Each row of Y is roughly a mix of the hidden directions of one of 4 groups.
Y:
[59 13 -165 -405 -328 91 -222 -373 99 30 -31]
[-256 -8 -216 -62 -103 -157 -478 -60 27 -21 354]
[33 90 236 98 189 -28 171 -150 108 -485 -318]
[209 -378 -155 8 24 175 -133 -439 -1 34 240]
[-130 491 245 163 -72 198 -19 -146 219 -32 -228]
[-25 140 98 254 133 -321 306 12 -428 -39 -133]
[-139 207 245 163 -123 250 -45 180 88 -98 482]
[385 -217 238 -279 -70 152 61 -70 -29 -232 -300]
[150 -221 1 199 -274 -58 -79 -330 -167 175 384]
[-125 212 472 321 139 8 -87 196 -3 12 242]
[-77 -241 248 171 409 -61 -62 327 -68 17 262]
[237 -80 -433 -296 181 -191 299 -9 -86 85 3]
[94 -158 278 174 23 -150 103 -252 521 2 -18]
[294 -59 116 -85 -204 -167 -264 -50 508 18 -25]
[119 110 150 4 -257 100 -8 444 178 -163 362]
[251 -154 -188 -21 285 367 281 -28 -214 -217 1]
[-34 -5 -495 -245 66 -193 114 29 -284 14 -261]
[467 8 110 124 87 111 -336 43 -226 -51 -278]
[333 -56 -274 34 -102 131 41 206 -390 309 -44]
[226 -285 202 277 -113 115 56 -334 293 60 175]
[51 363 218 -229 -46 -88 131 297 -311 -33 251]
[-89 -99 99 -153 -12 223 -381 87 338 -44 376]
[-37 -94 -269 249 178 -114 -261 -313 117 -372 59]
[299 -86 415 -13 214 234 107 105 -223 196 -175]
[416 -210 -216 -214 -110 -273 78 33 177 150 233]
[494 -15 -79 66 270 -37 -301 221 97 -60 -170]
[-387 180 39 68 -229 3 233 -308 300 93 151]
[401 -288 -31 145 -90 29 -175 -20 -230 49 388]
[11 110 105 23 -81 158 377 -518 211 28 -5]
[190 -152 -144 172 24 -31 282 554 46 -106 3]
[160 -279 51 -226 20 378 -114 -198 341 67 -193]
[51 174 372 405 -53 -139 34 -198 -216 -44 -253]
[82 309 173 269 -299 453 28 82 -11 -48 -44]
[48 88 -65 291 -4 -309 112 167 -366 303 -224]
[156 -40 -224 24 416 -74 -105 403 256 -117 55]
[-97 132 -49 -129 -292 -204 -331 87 -72 -101 453]
[26 194 -609 149 -129 -92 78 -163 47 -133 43]
[-203 154 25 -58 -123 -173 216 -54 -589 3 1]
[-215 281 -97 -93 35 199 -41 -231 -510 76 77]
[517 -199 -25 -131 -47 -262 259 -17 49 183 110]
[-193 -26 -236 -356 -10 88 -161 -474 117 -124 49]
[319 -242 -47 254 -207 8 -178 216 296 -53 268]
[-292 -188 -237 190 112 134 -402 128 20 278 108]
[-311 268 314 251 -19 41 70 79 21 -402 72]
[-186 -28 -337 -120 -25 23 360 -453 87 65 6]
[-24 8 -2 120 -107 333 469 -49 -332 -193 -56]
[157 291 190 349 -246 -172 179 37 -227 28 -259]
[69 61 -56 73 436 -134 -308 159 -80 -395 -58]
[-5 131 -68 -126 189 -72 353 -301 -390 60 -248]
[-188 248 365 -74 -125 103 38 336 -90 -260 244]
[240 -208 -70 -225 -177 -92 86 -395 -190 -164 -297]
[-325 361 -86 -57 10 -21 275 306 -12 -129 -278]
[238 14 312 -204 -43 -339 -292 75 277 -172 29]
[-29 459 150 3 364 -313 -32 123 -26 -169 -27]
[42 -133 -285 1 331 49 -408 165 108 290 -91]
[-217 -131 -23 -241 253 -94 -125 142 -57 -121 512]
[-82 -363 -192 38 -156 483 181 11 -192 80 -17]
[-50 -79 -344 -192 297 -218 207 -219 -176 279 -106]
[-73 214 282 420 60 -227 -46 32 -289 228 -100]
[-364 404 108 -45 181 -277 -175 -3 -134 180 105]
[8 375 -60 42 265 -239 184 -127 393 -76 -164]
[93 -220 -100 -458 105 35 264 -247 -78 -291 -2]
[-109 -243 -195 -181 -49 74 -341 -70 267 -287 294]
[293 126 -13 -203 90 37 -220 486 -134 147 187]
[154 -25 83 317 -20 -321 132 380 -332 53 -26]
[-40 92 66 300 -212 297 53 240 78 -190 413]
[-278 252 250 -23 161 273 -91 -380 227 -28 44]
[207 40 -46 -107 121 -262 105 200 -504 85 -239]
[50 -277 -102 -189 240 154 -75 -531 -27 35 -121]
[290 -7 -178 -30 -502 -274 -31 91 -213 -83 -69]
[-12 -421 104 -27 39 26 -243 431 -13 -259 -88]
[-82 -244 -134 77 -296 143 111 -186 506 -95 15]
[-44 374 173 -277 152 -61 -77 -199 -121 346 236]
[467 287 88 257 -129 -124 -287 126 55 12 57]
[268 240 -136 166 161 -519 16 -102 64 131 85]
[242 107 97 -341 -454 150 -177 -141 97 161 -17]
[-22 147 492 313 22 -53 -237 -89 -140 244 -47]
[9 -55 17 167 -204 103 -374 269 335 -114 299]
[-166 168 -228 142 -141 260 6 200 -465 93 -175]
[7 150 217 202 255 -66 269 124 -256 365 -210]
[-123 -95 252 -181 182 -107 -47 67 386 -436 14]
[382 -234 88 -103 -166 122 217 -139 243 -261 -236]
[-69 225 -226 259 20 -269 351 50 -291 10 -232]
[-205 183 -114 90 -324 -414 222 30 -125 177 -202]
[-51 110 358 -16 165 198 116 -43 519 -39 121]
[-210 162 111 377 125 -376 -10 121 15 -259 -217]
[71 57 -390 373 -238 -336 38 79 33 175 -47]
[-10 145 29 443 -172 -293 -11 -186 -234 -160 -248]
[-288 285 173 235 -176 194 329 89 218 -120 122]
[-163 176 216 -76 154 212 289 -143 453 -33 149]
[36 37 386 0 273 356 124 -89 335 -110 104]
[-324 -12 -89 133 376 -274 -100 -69 -306 222 73]
[-63 105 389 -158 124 2 0 -306 237 204 336]
[219 230 203 -61 223 334 288 -217 -221 82 -134]
[-136 159 69 -317 169 -134 209 -386 -220 245 122]
[-177 262 7 -40 -13 -139 284 255 452 -29 -196]
[-84 147 -79 -346 -299 -1 378 -241 -90 148 190]
[167 -189 60 -84 135 50 170 -384 453 111 146]
[227 -208 -14 84 -280 -314 -193 -220 -306 -52 -223]
[-107 362 -37 317 259 -166 -109 97 257 -220 -191]
[-405 -210 145 157 -223 172 -49 274 134 -194 -213]
[21 -188 243 279 230 -64 -120 146 299 -324 -225]
[-7 59 -431 283 -18 -141 -28 212 166 -348 -165]
[181 394 241 73 -274 -352 -139 -118 -24 82 142]
[232 -429 217 -101 226 198 -182 -109 215 -176 55]
[-252 -28 399 -160 -148 272 -75 212 55 334 -21]
[224 190 -285 345 168 70 -161 326 46 56 -231]
[138 -165 -50 32 282 -23 -26 155 -44 -576 -149]
[-17 -342 -95 -348 133 -252 -181 131 -264 175 180]
[-222 573 90 -10 -66 231 84 71 -13 235 23]
[119 57 -95 36 41 234 34 432 294 -226 318]
[87 36 212 -268 148 61 -65 -34 -551 16 -225]
[-85 320 -144 204 81 101 250 67 -285 -291 -298]
[-74 -102 -257 59 247 41 -303 62 -379 351 -17]
[-52 43 -101 352 -50 -185 -156 -242 -173 257 -396]
[-234 -183 -167 -32 468 -149 -1 -237 -123 -12 -284]
[284 48 230 203 -159 -39 235 -180 -209 -398 -129]
[-241 -95 244 -205 11 32 -219 522 92 -104 -45]
[-4 -56 158 254 -129 249 47 -20 524 -112 223]
[-33 -96 5 -150 -92 -158 -140 -425 -139 305 363]
[73 -45 140 -452 77 89 32 -119 -407 153 -246]
[-36 -250 118 -38 -424 -166 213 -155 161 329 144]
[58 313 -243 -55 251 77 -344 95 -338 165 95]
[79 -136 -191 125 294 -21 195 -161 -484 -73 -208]
[-134 -580 -92 85 -152 196 -115 121 -114 -80 180]
[-344 270 331 -28 73 229 87 -96 348 -52 104]
[-56 165 -77 -74 138 -13 97 250 -511 -107 -326]
[-211 -3 -67 -389 284 30 -83 -366 244 69 -153]
[-122 31 185 158 182 -77 34 62 -545 -240 -193]
[45 -17 433 -239 21 -245 126 173 382 93 53]
[133 84 -103 230 2 -213 413 358 -244 -7 -137]
[16 255 -177 317 -372 -318 21 109 -174 -176 -28]
[68 -46 -142 130 150 -151 -563 119 -34 293 65]
[10 82 35 -508 -147 -76 286 143 -145 181 247]
[93 270 105 294 274 -27 145 -292 308 -159 -171]
[272 -136 21 102 15 13 388 -108 470 43 146]
[-78 -163 16 -46 126 186 -94 261 335 -304 379]
[-158 191 7 -215 57 -334 315 -222 -162 245 -230]
[103 22 39 451 -78 -280 159 -17 -262 -168 -296]
[-239 299 -107 117 -323 -231 37 423 -26 -10 10]

Which four rows in each list fit none of the groups? Every other row fits one group, some only roughly. Give them in the order they come.
  * Q_417: [191 -203 45 145 186 -220 -190 290 -371 -216 147]
  * Q_114: [-370 -39 55 -303 300 274 -123 84 261 -142 48]
  * Q_150: [-38 17 -158 30 238 329 393 228 -238 -199 -122]
  * Q_85: [243 109 -274 96 87 -284 -134 -210 -244 191 -331]
  * Q_556: [194 -169 -99 -34 267 128 -2 -159 -288 46 -485]
  * Q_675: [415 -202 312 -151 145 -54 -105 -246 172 -135 -185]
  * Q_996: [-217 461 -395 26 -35 195 -151 -123 32 73 105]
  * Q_394: [75 -305 -453 -123 151 75 46 95 -136 362 53]
  * Q_52: [62 -114 -126 404 53 204 164 -245 -309 -152 -254]
  * Q_26: [128 -191 -141 150 -401 220 -203 298 -204 -159 98]
  * Q_16: [37 -158 70 -155 87 424 241 210 -344 -167 -142]
 => Q_114, Q_85, Q_675, Q_26
  * Q_861: [-232 319 95 304 -227 66 -268 -173 54 305 2]
  * Q_44: [-207 31 112 185 -86 -107 -353 152 26 -351 -360]
  * Q_463: [-69 309 -196 -8 -251 267 101 -31 454 -145 -2]
  * Q_634: [154 -233 84 -37 -151 -326 -441 -148 -243 119 75]
  * Q_930: [-120 26 410 -169 -32 356 217 -44 41 -52 343]
  * Q_454: [21 291 136 -44 208 355 37 210 -384 70 -195]
  * Q_970: [-45 24 397 236 274 224 92 253 -189 -230 91]
  * Q_375: [332 40 -158 -32 -117 -3 159 -296 -358 297 -172]
  * Q_177: [-177 213 89 147 -30 -105 109 -285 51 -78 -539]
  * Q_766: [36 -274 -289 -50 -275 -41 -376 -261 117 43 -214]
 => Q_44, Q_930, Q_970, Q_177
  * Q_86: [120 214 130 -346 359 220 -98 154 -313 56 47]
  * Q_385: [50 26 376 120 167 149 -285 -10 11 -364 -297]
  * Q_903: [-325 543 -116 174 -163 -114 35 -91 -35 -39 123]
  * Q_646: [68 33 500 -79 -112 99 -68 428 -181 66 -45]
  * Q_143: [-69 -228 252 -237 23 412 348 -85 7 24 190]
  * Q_936: [-64 -194 -54 143 -247 -120 -376 -156 -8 -416 177]
  * Q_379: [-58 -508 -456 -120 -1 82 56 -46 -15 -77 -96]
  * Q_581: [252 -337 -190 70 -240 -75 -333 -38 -51 188 -282]
  * Q_533: [15 -116 24 369 -87 -121 -27 222 502 7 -191]
  * Q_182: [239 11 -35 -268 68 -189 383 -370 -125 -147 139]
  * Q_22: [165 256 233 -30 21 449 -129 -214 278 -35 142]
  * Q_38: [-109 -191 73 -486 -209 25 259 6 -274 177 54]
  * Q_546: [45 -201 -77 -355 232 -86 -295 -357 111 216 45]
 => Q_646, Q_143, Q_379, Q_22
  * Q_176: [271 -228 -115 93 82 181 -6 -5 -284 229 -437]
  * Q_109: [-155 320 320 -5 -375 168 -196 102 184 113 132]
  * Q_24: [242 168 23 -45 -115 -156 -441 -74 -402 -21 -149]
  * Q_882: [-24 30 -235 -147 529 -295 185 -6 -58 -73 -151]
  * Q_418: [-126 364 340 247 -274 244 -38 123 -25 -71 172]
  * Q_121: [-91 176 -365 88 -302 -353 133 128 273 62 -45]
  * Q_924: [-71 298 -205 -213 75 -230 221 425 -188 -19 -78]
  * Q_968: [-53 -6 -224 524 -287 -154 -4 217 68 96 126]
  * Q_420: [27 189 -66 88 -110 -86 -157 403 -442 -27 244]
  * Q_115: [-162 100 133 -232 35 122 237 -61 -315 452 152]
  * Q_366: [-118 88 169 395 77 -99 -161 361 -71 182 -307]
 => Q_176, Q_24, Q_968, Q_115
  * Q_960: [303 -353 -17 -152 44 -128 106 -177 -283 113 -342]
  * Q_917: [-217 51 248 206 384 -105 -126 -257 -218 232 -125]
  * Q_305: [-163 172 -79 242 167 87 -80 -275 352 -364 -125]
  * Q_629: [146 -204 111 90 -238 -429 153 -311 125 -198 108]
  * Q_14: [146 45 -253 -501 -214 143 -65 -184 -236 45 -99]
  * Q_609: [-95 277 49 543 133 -15 249 170 -3 -28 -134]
  * Q_329: [414 -235 461 89 -138 -37 -58 13 -112 -92 -138]
  * Q_665: [-86 -181 -211 408 149 -313 -4 -29 -259 -56 -262]
  * Q_526: [30 -20 450 -119 -194 -410 12 -95 231 68 -141]
  * Q_55: [140 302 -105 -18 -131 -170 241 274 -115 173 -408]
  * Q_189: [-50 -90 -39 496 -43 -128 63 264 -366 -145 72]
 => Q_14, Q_526, Q_55, Q_189
  * Q_239: [341 -80 193 -141 -87 23 180 -126 279 427 116]
  * Q_47: [-240 239 20 -157 123 241 -49 -450 142 217 -160]
  * Q_233: [89 17 -121 -78 331 89 -227 -464 -224 193 -103]
  * Q_238: [-77 -183 -392 39 -25 305 -74 315 -51 302 152]
  * Q_741: [-123 -100 93 -96 381 -25 104 -434 319 -13 145]
  * Q_258: [-137 78 -190 -146 -1 -433 -333 -157 220 -79 -226]
  * Q_223: [46 -302 39 -43 8 90 250 -453 -117 -353 1]
  * Q_534: [47 422 187 237 143 203 -11 109 -333 -150 -181]
  * Q_468: [-26 306 -265 349 131 -291 -43 -333 -44 67 60]
  * Q_821: [366 -60 -127 135 -66 -263 -41 -167 195 427 125]
  * Q_43: [-50 -21 -17 147 204 33 -336 -422 358 66 140]
  * Q_782: [79 185 -347 514 -5 79 260 -2 7 26 102]
  * Q_828: [-27 11 -72 70 -29 -125 -307 34 293 43 548]
  * Q_717: [76 -352 -170 221 -60 374 -11 -350 91 -166 28]
  * Q_161: [201 154 -287 94 183 56 82 -400 -371 -61 106]
 => Q_233, Q_741, Q_258, Q_828
  * Q_602: [-47 119 137 -348 -100 -122 -69 -147 163 415 323]
  * Q_662: [18 48 20 285 -243 -163 -89 388 -270 -100 -316]
  * Q_776: [124 -88 -256 170 -227 -276 67 424 -71 -270 62]
  * Q_13: [265 -23 -170 -93 255 -52 483 -89 92 284 -74]
  * Q_490: [256 15 -144 183 -355 -210 149 -99 -185 -77 -385]
  * Q_742: [-184 24 295 239 -133 238 -219 -264 -44 -33 371]
  * Q_75: [255 -384 210 -184 256 -9 -235 148 -127 -229 95]
  * Q_340: [382 -271 217 16 313 143 15 -57 182 -58 -293]
  * Q_406: [-155 289 212 -37 275 210 -47 -101 25 473 -30]
  * Q_756: [78 -320 106 -143 472 148 260 25 -1 194 -141]
  * Q_195: [62 411 129 42 -249 140 28 37 182 -434 -121]
  * Q_938: [-52 -186 166 -128 473 241 340 -148 35 -28 -88]
  * Q_781: [-166 -160 104 -78 -284 161 -170 248 133 -314 357]
  * Q_611: [294 206 -200 226 97 -2 320 -182 350 -89 -125]
  * Q_846: [-117 -235 -283 131 67 60 301 -43 -363 218 -254]
 => Q_13, Q_195, Q_781, Q_846
  * Q_460: [-171 -72 -89 -137 244 -234 -249 326 -227 -243 -238]
  * Q_592: [-156 -182 360 -211 -102 204 301 160 -214 -171 -191]
  * Q_216: [136 -7 -636 -166 73 -99 12 -204 -7 8 -57]
  * Q_793: [6 517 -181 188 302 -176 -157 -133 -54 32 82]
  * Q_540: [83 -348 356 -247 151 145 -236 107 94 36 272]
  * Q_644: [225 180 178 177 -273 -172 -430 -142 110 208 13]
  * Q_944: [-12 92 -205 -496 -2 -175 180 -206 -140 -211 -212]
  * Q_961: [-231 -184 -342 -18 -91 35 268 -260 -205 339 -31]
  * Q_524: [-180 -139 136 5 86 40 -89 388 499 148 45]
  * Q_225: [220 173 -212 -59 -346 -92 265 -1 31 415 112]
 => Q_460, Q_216, Q_944, Q_524
  * Q_845: [123 -222 183 -297 81 311 68 199 209 -282 -232]
  * Q_212: [70 -141 66 -125 -9 78 311 -32 -111 -134 -576]
  * Q_809: [-102 125 296 168 -116 -184 239 13 406 79 -305]
  * Q_220: [-174 31 127 -180 280 437 -96 -298 -29 -125 218]
  * Q_661: [18 153 -302 487 68 -163 -154 44 201 -66 -239]
  * Q_572: [140 -103 -108 244 -50 -29 473 -186 -238 -302 2]
  * Q_877: [-78 -42 -98 -240 33 548 74 85 46 83 337]
  * Q_892: [-37 -558 -43 -212 -246 48 -17 -59 164 -160 181]
  * Q_504: [-203 -29 184 42 -379 -74 136 158 65 -140 466]
  * Q_170: [234 -201 -96 -576 -111 60 -67 73 115 -98 -163]
  * Q_585: [22 -269 111 -98 -255 160 -329 457 7 -94 -5]
 => Q_212, Q_877, Q_170, Q_585
